A single turn carries every row of the set below to another of its rows. Some are shown first; where does it send the rows asked next?
dibo: .14, -.19, -.17, -.06, .28, .04, -.05, -.14, .12, -.03, .07, -.12, .08, -.04, .14, .22, .34, -.08, .00, -.15, .18, .27, -.13, .09, .27, -.13, .15, -.20, -.16, -.14, -.19, -.08
Ven: .22, -.11, -.36, -.27, -.07, .08, .01, .00, -.40, -.17, .01, -.07, .28, -.08, .04, -.04, -.09, -.12, -.10, -.07, -.23, .23, .09, .00, -.13, -.23, .02, .01, -.09, .11, .17, .00
mekor: .08, .10, .06, -.18, -.32, -.20, .02, -.08, .23, -.19, .12, .04, .13, .09, -.05, -.05, -.12, -.15, -.06, -.08, -.09, .10, .31, .15, .13, -.21, .13, -.06, .33, -.06, .09, .07
seze: -.20, -.11, -.17, .04, .06, .08, -.21, -.22, .34, -.06, -.12, .06, .19, -.04, .12, .39, .08, -.11, -.40, -.05, .05, .10, .14, .09, -.06, .15, -.02, -.10, -.09, -.19, .30, -.26
baseb: -.02, .26, -.27, .11, -.01, .16, -.16, -.01, -.03, .01, .04, -.33, .37, -.13, -.16, .13, .10, -.36, -.02, -.13, .22, .32, .15, .03, -.14, .04, -.12, -.04, -.02, .06, -.13, .00
kofo: .25, .03, -.27, .13, .12, -.11, .26, -.04, .37, .02, .15, -.30, .22, -.03, -.10, .25, .00, .03, -.14, .03, .05, .01, .32, .05, -.25, .04, .16, -.16, .11, -.02, .31, -.25
Pel: .23, -.03, .02, -.06, .07, .17, -.01, .33, .31, .19, -.01, -.30, .17, -.06, .01, .23, -.07, -.14, -.24, -.40, .12, .16, .05, -.06, .24, -.12, .36, .00, -.08, .15, .14, -.25
Fiti: .18, -.13, .14, .05, .06, .07, .11, -.11, -.21, .13, -.06, -.09, .26, .02, .22, -.08, -.09, -.13, -.28, -.42, .34, .08, .16, -.13, -.07, -.12, .08, -.19, -.08, -.22, -.04, .07
miz: -.04, -.06, .23, -.41, -.22, .07, -.16, -.05, .16, -.13, -.09, -.13, .26, -.11, .14, -.08, -.02, -.05, -.01, .01, .14, -.06, .20, -.08, .14, -.03, -.09, .27, -.13, .13, .05, -.31
kulel: .12, -.19, .11, -.02, .13, -.12, .09, -.09, .49, -.06, -.05, .01, -.04, .05, -.01, -.17, -.02, .05, -.05, -.28, .20, .20, .43, -.03, .06, .17, .04, .14, -.19, -.16, .18, .07
tonu: .06, -.14, -.09, .19, .22, .06, .05, .06, -.04, .01, .03, -.10, .34, .02, .03, -.04, -.11, -.08, -.09, -.05, -.17, .25, -.05, -.14, -.16, .29, .28, -.31, -.08, .00, .07, -.54
bolu: -.05, -.11, -.06, -.10, -.16, .07, -.14, .08, .09, .00, .00, -.14, .25, .00, .08, -.32, .02, .13, .31, .23, .08, .42, -.02, -.17, -.08, .02, -.04, -.08, .07, -.15, -.12, -.14
bedo: .13, -.07, -.27, .38, .10, .05, -.48, -.06, .18, .00, -.02, -.12, .03, -.05, .16, -.02, -.08, -.15, -.06, -.11, .04, -.04, .20, -.24, -.32, -.03, .03, -.04, -.08, -.18, .02, -.01
kolim: -.02, -.20, -.08, -.19, -.26, .01, -.26, .20, .12, -.02, .07, -.14, .00, .20, -.08, .06, -.16, .03, -.07, -.24, .11, .27, -.01, .08, -.01, .28, -.11, -.33, .12, .21, .13, -.26
Fam: .13, -.43, -.22, -.11, .09, -.03, -.28, -.20, .21, -.11, .00, -.25, .23, .30, .06, -.03, -.27, .10, .16, -.28, -.12, .10, -.04, -.07, .16, -.27, -.03, .02, -.12, -.09, .20, -.19
Kilut: .14, -.15, .04, -.41, .05, .04, .11, .15, .21, -.10, -.30, .00, .37, .05, -.05, -.07, -.57, -.03, .12, -.05, .13, .18, .18, -.15, -.04, -.09, -.08, -.01, -.04, -.14, .02, -.20
beba: -.25, -.19, -.10, .15, .19, .01, .29, .08, .17, .08, .02, .03, .04, .13, -.14, -.06, -.04, -.30, -.15, -.26, .02, .32, .09, -.31, .09, -.17, .21, -.13, .21, .09, -.03, .02
sedu: -.04, -.19, -.12, -.15, .07, -.18, -.01, -.02, .29, -.08, -.37, -.27, .02, -.04, .00, .16, -.10, -.26, -.24, .01, .07, -.07, .09, -.10, .00, -.44, .21, .04, -.14, -.32, .13, -.21
Kag: -.26, .05, -.39, -.30, .18, -.08, .07, .18, .04, -.08, .11, -.18, .30, .02, .09, -.15, -.13, -.13, .20, .09, .08, .13, .18, .06, .07, -.09, -.01, .02, .11, .11, .02, -.42
Kuf: .17, -.02, -.05, .02, .30, .07, -.05, -.03, .18, -.01, -.24, .00, .15, .25, -.33, .13, .04, -.19, -.07, .00, -.15, .16, .37, -.17, -.30, -.04, .10, -.12, -.22, .03, .21, .12

dibo turns into Fiti
Fam turns into Ven
Kilut turns into Kag
Now these:
tonu turns into sedu
Kuf turns into kofo

A single turn carries every row of the set below to another of its rows. Some are shown first; where does it send the rows asked next?
Lisop: .12, -.14, -.16, .21, -.10, .23, -.22, -.08, .16, .09, -.07, -.21, -.08, .59, -.10, .02, -.01
resom: -.03, -.08, -.06, .11, -.17, .10, -.07, -.10, -.27, -.13, -.25, .01, -.29, .40, -.08, -.15, -.11
Levef: -.22, -.11, -.01, .34, .19, .31, -.19, .22, .13, -.07, -.14, -.10, -.33, .02, -.14, .20, .11
Bim: -.35, .14, .14, .11, .07, .03, -.22, -.17, -.01, -.22, -.09, .35, -.31, .27, -.04, .23, -.12
nes: -.24, .00, -.06, .03, .34, .05, -.05, -.09, .06, .09, -.11, -.28, -.08, .15, .00, .09, .18
vita: .02, .10, -.16, -.15, .06, .27, -.10, -.14, .33, .14, .22, .07, -.31, .07, -.07, .30, -.01
Pofad: -.29, -.13, .02, .16, -.07, -.22, -.02, .02, .18, .21, -.17, .22, -.16, .24, .10, .03, .18
Suvop: -.02, -.08, .17, .14, .00, .05, .09, -.04, -.06, .02, -.28, -.06, .02, .11, .09, .38, .07
rel: -.06, -.10, -.21, .31, .16, .00, .08, -.02, .11, .18, -.02, .20, -.38, .60, -.12, .00, -.09
Pipo: .09, .01, -.21, .15, -.06, .27, -.22, -.21, .10, .21, .07, -.22, -.07, .41, -.05, .11, .23
Nel: -.02, .08, -.06, .14, .01, .14, -.08, .12, .06, -.10, .18, -.04, -.46, .23, .22, -.11, -.03
dekiv: .00, -.25, -.04, .39, -.22, .14, -.36, -.10, .22, .01, .13, .10, -.17, .28, -.11, .28, -.25
Tumos: -.17, -.01, .04, .28, -.10, .14, -.19, -.11, -.22, -.16, -.19, -.08, -.42, .41, -.04, -.04, -.09
volep: -.23, -.11, -.06, .31, -.08, .48, -.08, .15, .09, -.12, -.14, -.11, -.30, .10, -.10, .24, .04
bugo: -.01, -.15, -.06, .33, -.28, .10, -.14, -.01, .17, -.18, .15, .24, -.21, .26, -.23, .27, -.29
lar: .08, -.01, -.13, .13, .22, -.19, .05, -.20, .11, .17, .13, .27, -.06, .15, -.06, -.10, -.12
tivu: -.32, .07, -.14, -.03, .34, -.14, -.11, -.13, -.04, .01, .02, -.07, -.15, .11, -.18, .03, .13
pege: -.18, -.10, .04, .19, -.17, .01, -.06, .03, -.19, -.09, -.39, .23, -.17, .42, -.12, .03, -.03
Roka: -.04, .06, .05, -.07, .17, .36, -.19, .02, .03, .12, -.06, -.05, .20, .24, -.13, .19, -.20
fopum: .08, -.07, -.17, .19, .03, .26, -.35, -.18, .10, .25, .20, -.22, -.21, .26, .01, .08, .04
Zetu: .17, -.03, .12, .09, .08, .07, -.03, .08, .08, -.04, .17, .09, -.42, .14, .12, -.15, -.12
zurut: -.31, .11, .00, .08, .09, .03, -.09, -.11, .07, -.23, .03, .44, -.23, .06, -.05, .32, .03
nisis: -.06, .13, -.06, .28, -.12, .14, .02, .06, .03, .04, -.28, .13, -.08, .15, -.52, .25, .15
mipi: .16, -.08, .06, .09, -.04, -.07, -.06, -.18, .12, -.04, .11, .44, -.14, .05, -.28, -.04, -.13
mes: -.02, .07, .09, .29, -.22, .29, -.05, -.12, .11, -.03, -.26, .15, -.18, .19, -.46, .32, .09
piz: -.23, .07, -.04, .01, .38, -.03, -.20, -.02, .06, .08, .07, .07, -.23, -.06, -.18, .09, .22
bezi: .03, .10, -.06, .11, .00, .14, .00, -.03, .10, .19, -.22, .27, .08, .13, -.46, .33, -.06
ralub: .14, -.13, -.14, .17, -.03, -.05, -.04, -.26, .08, .08, .13, .33, .08, .04, -.21, -.05, -.12
nirev: .04, .15, .05, -.04, .03, .34, -.04, -.17, .34, .22, .05, .17, -.32, .15, -.19, .35, .07
tiga: .16, .00, -.23, .11, .19, .14, -.16, -.04, .36, -.11, -.18, .11, -.07, .37, -.30, .03, -.26

Pipo turns into ralub
Lisop turns into lar
Now these:
zurut turns into volep
tiga turns into rel
dekiv turns into Zetu
mes turns into fopum

A single turn carries every row of the set below to another of its rows. Some are shown first; where does it send the rows asked next?
Mov: .01, -.15, -.01, .08, .19, .05, .21, .03, .25, .00, .31, .23, .33, -.08, .11, -.04, -.18, -.02, -.27, .04, -.13, -.26, .02, .10, -.08
tas: -.13, -.03, .02, -.22, -.12, -.19, -.02, .12, .18, -.32, -.02, .00, .17, -.36, .19, -.09, .02, .11, .01, -.09, .14, -.14, -.07, .12, -.01
Vuli: .13, .09, .16, -.05, -.15, -.42, .39, .22, -.01, .05, -.11, -.08, -.09, .01, .12, .14, .07, -.05, -.04, .14, -.02, .16, -.03, -.14, .12
Kuva: .04, .05, .18, -.04, -.20, -.40, .37, .28, -.05, .06, -.01, -.03, -.11, -.03, .16, .16, -.07, -.08, -.03, .13, .00, .05, -.04, -.10, .26
Suv: -.03, -.08, -.04, .12, -.24, .15, -.14, -.12, -.09, .36, .09, -.01, .07, .06, .14, -.19, -.04, -.24, .13, .12, -.07, .21, -.09, -.10, .10
Kufan: -.04, .17, .12, .20, -.10, .31, .18, -.09, -.10, .39, .10, .00, -.23, .12, .00, .02, .02, .21, -.11, .13, .21, -.06, -.04, -.13, .03
Vugo: -.04, -.06, -.10, -.13, -.01, .19, .10, .09, .08, -.03, -.22, -.02, -.26, -.01, -.24, .07, .18, .06, -.24, .22, -.17, -.01, -.01, -.09, -.20
bes: -.03, .06, -.20, .32, -.03, .03, .05, -.05, .05, -.06, .10, .09, -.04, .00, -.17, .17, -.03, -.23, .19, .09, .27, -.13, .09, .04, .00
kozi: -.06, -.13, .10, -.09, .04, .16, .12, -.20, .15, .00, -.20, .25, .33, -.20, .09, .13, .09, .16, -.11, .02, -.21, -.24, -.04, .23, -.05
kizu: -.02, .25, .09, .10, -.11, .26, .16, -.23, .01, .37, .00, -.07, -.16, .11, .04, .02, .00, .26, -.09, .15, .22, -.07, -.14, -.16, -.01
Naf: .07, -.12, .07, -.17, .02, .10, .20, .05, .02, -.23, .24, .30, -.10, -.14, -.04, -.05, -.27, .03, .01, -.19, -.06, -.24, .15, .05, -.13
kav: -.38, .07, .15, .22, .08, .16, .12, .23, -.03, .12, .18, .15, .23, -.05, .29, -.03, .14, .05, .13, .04, -.05, .11, .24, .06, -.01
vumal: .20, .14, .48, -.15, -.16, -.02, .02, .04, .11, .19, .00, .12, .03, .10, .22, .08, -.10, .02, .11, -.16, -.16, .07, .04, .26, -.05
gobe: -.02, -.17, .06, -.05, .27, -.12, .24, -.29, .06, -.03, -.13, .06, .22, .04, -.16, -.08, .07, .03, .10, -.21, .07, -.10, -.03, .32, -.09
vaguz: -.14, -.09, -.07, .08, -.23, .12, -.01, -.25, -.05, .31, .09, -.04, .02, .04, .07, -.22, .05, -.23, .14, .05, .00, .28, -.13, -.18, .07
Deri: -.23, -.11, .09, .06, .09, .26, .08, -.39, -.10, .10, .01, .12, -.15, -.06, .04, -.10, -.17, .07, -.27, -.24, -.02, -.20, .00, .13, .13
sagi: -.13, .01, .12, .07, -.26, -.01, -.01, .16, .04, -.05, -.11, -.30, -.07, .04, .44, -.12, .17, -.16, -.11, -.16, .02, .06, -.02, .05, .11
nuzof: -.10, .44, .08, -.04, -.08, -.13, .04, .23, -.05, .13, .11, .17, -.04, .07, -.18, .00, .24, .01, -.15, .07, .08, -.09, -.30, -.18, .03
zesus: -.17, .00, .08, -.02, -.27, .03, .02, .17, .07, -.01, .04, -.35, -.13, -.02, .30, -.08, .20, -.19, -.08, -.20, .00, .06, .07, .01, .20
bosu: .00, -.27, -.16, -.07, .11, -.16, .01, -.17, .09, .09, .05, -.11, .09, -.19, .08, -.26, -.18, .00, -.03, .12, -.19, .07, .19, .16, .17
nafov: .02, -.12, .16, -.08, .22, -.21, .48, .11, .21, .04, .12, .13, .07, -.11, .03, .14, .01, .29, .01, -.17, .15, -.09, -.08, -.18, -.08
gar: -.09, .16, .07, -.24, .15, .15, .07, -.10, .01, .25, .20, .20, .32, -.12, -.26, .15, -.08, .01, -.15, -.18, -.11, -.11, -.16, -.17, .01
fidag: -.09, .01, .26, -.05, .03, -.15, .24, .03, .04, .03, -.03, .00, .10, .18, -.02, -.18, -.12, -.18, -.43, .07, .03, .14, -.34, .13, -.22
zuv: -.12, .40, .07, -.06, .00, -.20, .02, .25, .02, .21, .08, .18, -.02, .10, -.01, -.04, .16, .11, -.14, .13, -.02, -.16, -.35, -.18, .08
gitol: -.20, -.04, .02, -.32, .20, .10, .25, .05, -.14, -.16, .09, -.05, .23, -.15, -.21, -.17, -.07, .08, -.02, -.10, -.02, .02, .20, .12, -.17

fidag turns into kav
vaguz turns into zuv
nafov turns into bosu
Now these:
Suv turns into nuzof
gitol turns into kozi

